Small tables with named rows and columns. After each table, cells are looked up by row and column.

Table nug
         femu  pigim  toved    gud  gifere  retan  mabutoz   bage  kopal
ber      0.16   0.14   0.13   0.26    0.29   0.16     0.33   0.45   0.19
pigula   0.20   0.20   0.21   0.18    0.18   0.20     0.19   0.11   0.19
mugu     0.19   0.20   0.27   0.08    0.05   0.26    -0.05  -0.25   0.15
zov      0.20   0.20   0.18   0.21    0.20   0.19     0.19   0.17   0.18
monalad  0.19   0.23   0.27   0.12    0.08   0.24     0.04  -0.10   0.18
gurugu   0.20   0.20   0.25   0.16    0.12   0.21     0.09   0.02   0.18
pobup    0.19   0.18   0.15   0.26    0.29   0.13     0.33   0.51   0.22
vib      0.20   0.21   0.26   0.13    0.08   0.22     0.02  -0.07   0.18
revin    0.22   0.23   0.43  -0.01   -0.05   0.28    -0.16  -0.60   0.18

retan of monalad is 0.24
gifere of revin is -0.05
femu of vib is 0.20
gud of pigula is 0.18
bage of vib is -0.07
gud of revin is -0.01

zon:
,mas,votafaz,dadifuv,losibiv,geb,zap,velevo
taduzom,6666,2991,5292,8567,7526,2636,4039
tor,1317,3634,4279,3476,6369,1196,1341
mis,657,3214,2059,8511,4036,632,1384
dapo,5798,4274,4086,2695,7304,4977,6363
sed,3488,3067,700,5261,1089,7333,3665
dapage,338,1673,8504,6767,3673,2922,1906
kot,7603,3408,1716,5412,488,3497,4187
lik,3756,6929,4252,7167,5907,1989,6379
sedaf,4329,5192,7150,2685,7280,3388,4821
gogir,1967,717,5857,8459,3950,2706,8124

dapo, losibiv: 2695
mis, votafaz: 3214
sedaf, losibiv: 2685
lik, zap: 1989
kot, velevo: 4187
mis, geb: 4036
dapo, mas: 5798
sed, mas: 3488
sed, votafaz: 3067
dapage, geb: 3673
gogir, mas: 1967
dapage, dadifuv: 8504
sed, losibiv: 5261
kot, dadifuv: 1716
tor, velevo: 1341
tor, mas: 1317
lik, mas: 3756
taduzom, dadifuv: 5292
dapage, votafaz: 1673
Which row has the largest dadifuv? dapage

tiz
|  | fibu | kaliru | feg | tenobil |
|---|---|---|---|---|
| rut | 9.95 | 1.86 | 6.70 | 0.30 |
| kogofof | 3.47 | 8.55 | 4.55 | 5.88 |
| pemo | 5.62 | 6.69 | 4.93 | 4.90 |

fibu of pemo: 5.62
fibu of kogofof: 3.47
feg of kogofof: 4.55
kaliru of rut: 1.86
tenobil of rut: 0.30
tenobil of kogofof: 5.88
feg of rut: 6.70
kaliru of kogofof: 8.55
fibu of rut: 9.95
kaliru of pemo: 6.69
tenobil of pemo: 4.90
feg of pemo: 4.93

Table dup
columns: petu, pudar, lup, tuzoz, sel, vid, fatufov, nabofe, tobaguv
mir: [107, 114, 100, 110, 111, 100, 218, 111, 116]
feguzuv: [113, 127, 105, 112, 111, 134, 65, 108, 120]
zom: [121, 118, 99, 108, 100, 103, 173, 104, 107]
zutur: [121, 121, 98, 110, 124, 106, 91, 109, 107]
rok: [113, 118, 118, 112, 117, 104, 122, 109, 117]
figunit: [109, 110, 116, 115, 109, 127, 20, 114, 109]
zifefuz: [113, 111, 123, 111, 120, 132, 167, 109, 103]
gitovo: [112, 109, 134, 116, 112, 122, 252, 118, 118]
burak: [107, 121, 111, 107, 107, 106, 25, 111, 110]

burak, petu -> 107
zutur, nabofe -> 109
mir, tobaguv -> 116
burak, fatufov -> 25
feguzuv, sel -> 111
zutur, tuzoz -> 110
gitovo, petu -> 112
zifefuz, sel -> 120
gitovo, tuzoz -> 116
figunit, tobaguv -> 109
gitovo, pudar -> 109
zutur, vid -> 106
zutur, sel -> 124
zifefuz, fatufov -> 167
zom, fatufov -> 173
zom, petu -> 121
rok, vid -> 104
mir, sel -> 111

rako.tsv
	duk	nes	gos	kosi	ges
pas	34186	61262	34857	69397	47425
bim	60985	69323	59044	70093	73228
tulokiv	56597	70756	54429	73382	72602
fisul	56588	69612	54755	71789	71149
dud	46515	63140	45094	66916	61294
loka	33290	57848	34148	66097	43533
bovu	45887	64015	44350	68132	61964
zor	49033	64741	47355	68270	63986
kazized	45465	69888	45602	75394	60963
fev	58828	37554	59351	32960	43270
vos	71789	30829	73761	20187	41319

kazized, ges => 60963
dud, ges => 61294
bovu, kosi => 68132
fev, ges => 43270
tulokiv, ges => 72602
zor, kosi => 68270

mub
|  | feg | teb | sok | nezug | gis | vimad | zibilas | zoz |
|---|---|---|---|---|---|---|---|---|
| govu | 67 | 143 | 85 | 44 | 179 | 180 | 43 | 176 |
| ruro | 62 | 200 | 205 | 180 | 136 | 33 | 129 | 43 |
| pupege | 16 | 190 | 172 | 62 | 184 | 48 | 77 | 100 |
| gor | 92 | 140 | 68 | 53 | 153 | 217 | 66 | 195 |
| mer | 218 | 41 | 53 | 197 | 40 | 126 | 209 | 127 |

zoz of gor = 195
feg of gor = 92
zibilas of govu = 43
zibilas of gor = 66
nezug of pupege = 62
teb of gor = 140
gis of gor = 153
feg of ruro = 62
nezug of mer = 197
vimad of pupege = 48
sok of gor = 68
vimad of ruro = 33
sok of govu = 85
teb of pupege = 190
gis of govu = 179

